Each row has a name. After each piece below comes the name of the row it's from, unless a question asks for something else. Each question is about the rows just above it. Places in a row count from 1.

[ 20  33 -49  32  -8  -3 -63 -41  -3  27   7 -20 -21 -10  15 -41   0 -14
  -5 -12 -30 -24 -12  13  -9 -12 -56 -16  24 -14 -14 -61 -17  19  10 -21
  24   8 -18  -4 -12  19  34  25 -13 -14   0  11] -> Z226
[ 31 -57  30 -36 -19  17 -19 -11   3 -14 -13  13  22 -11   4  47  33 -37
  15 -10  63   2  23  26 -16 -18  -1   9 -66  -2  23   5   7  36  -4 -23
  -9   4 -16 -15  28 -35  14  -8   3   9  -3 -26] -> Z863
[ 16 -59  47 -39 -11  24  -2 -17  28 -34  -1   7  18  -3  17  57  36   0
   4 -13  64  -1  22  13 -29 -19   9  18 -50   3  17  35   4  23 -14 -11
  -5   6 -12  -9  32 -19   2  -5  16   8   1 -20] -> Z738
[ -8  18 -12  23   7 -16 -31  -1  24  27  15 -36 -14 -18  15 -48 -10 -14
 -35  10 -26  10 -49   1  -2 -35 -10 -27  75  14 -35  69   7 -37   8  12
  -1   1  43  10   0  20 -19 -18  20  -3 -20  10] -> Z225
[ -8  18 -12  23   7 -16 -31  -1  24  27  15 -36 -14 -18  15 -48 -10 -14
 -35  10 -26  10 -49   1  -2 -35 -10 -27  75  14 -35 -52 -11  -7 -15  24
   7  -7 -29   9 -23  19  -8  24 -16  -4  30  14] -> Z957
[-19  12   0  14  11 -23  -4  26  15  29  18 -28  -5 -17   2 -43 -18 -22
 -33  22 -23  25 -50  -4  11 -28  16 -29  74  24 -35 -41  -2 -18 -17  34
  -6 -14 -23  11 -26   8 -23  15 -18   5  34  12] -> Z150
[ 39   0 -36   5 -23   3 -52 -26 -36  21 -29  12   3 -11  -7  -4  12 -51
  27 -13   7 -17  22  28   4   3 -44  -5 -47 -21  19 -48  -3  40  21 -46
   7   7  -7 -18   7 -22  42   1 -12  -4 -19 -12] -> Z470
[-25  11  16  -4  16  15  56  -1  11 -41   9  14  -7  33   3  29  -5  78
   6  -9  -7 -13  25 -28  -9  34  18  30 -13  -6  11  81   3 -29   2   7
   5   6  36   8  10  24 -16 -13  26  -5 -19   7] -> Z59
[-37  24   1   6  15 -25  61  59 -26  12   9  11   5   8 -33 -19 -33   4
  -2  29 -34  29 -15  29  39  28  46  -5  31  15  -5  16  14 -40   4  32
 -22 -15  25  13 -22  -4 -34 -17  -8   9   4   8] -> Z376
[-24  12  15  -4  16  14  55   0  12 -40   9  14  -7  33   3  28  -5  79
   7  -7  -7 -14  26 -28  -9  33  18  30 -13  -6  10  81   3 -28   2   8
   5   5  36   8  10  24 -16 -12 -13  -4 -18   7] -> Z34
[ -5  20 -15  25   5 -15 -35  -5  23  28  15 -36 -16 -18  17 -48  -9 -14
 -33   8 -27   6 -46   2  -4 -35 -14 -27  73  12 -35 -54 -12  -5 -15  19
  10  -5 -29   8 -23  21  -5  25 -16  -4  28  15] -> Z247
[-27  17  11  -1  16  11  58   6   4 -36   8  17  -7  33  -2  23 -10  76
   9  -6 -14 -12  24 -30  -2  38  21  28 -10  -6  10  77   4 -32   4   9
   3   4  40   8   7  24 -17 -15  25  -4 -19   8] -> Z41
Row and place of [79] in the named rows:  Z34, 18
find: [ 16 -59  47 -39 -11  24  -2 -17  28 -34  -1   7  18  -3  17  57  36   0
   4 -13  64  -1  22  13 -29 -19   9  18 -50   3  17  35   4  23 -14 -11
  -5   6 -12  -9  32 -19   2  -5  16   8   1 -20]  Z738
find: [ 39   0 -36   5 -23   3 -52 -26 -36  21 -29  12   3 -11  -7  -4  12 -51
  27 -13   7 -17  22  28   4   3 -44  -5 -47 -21  19 -48  -3  40  21 -46
   7   7  -7 -18   7 -22  42   1 -12  -4 -19 -12]  Z470

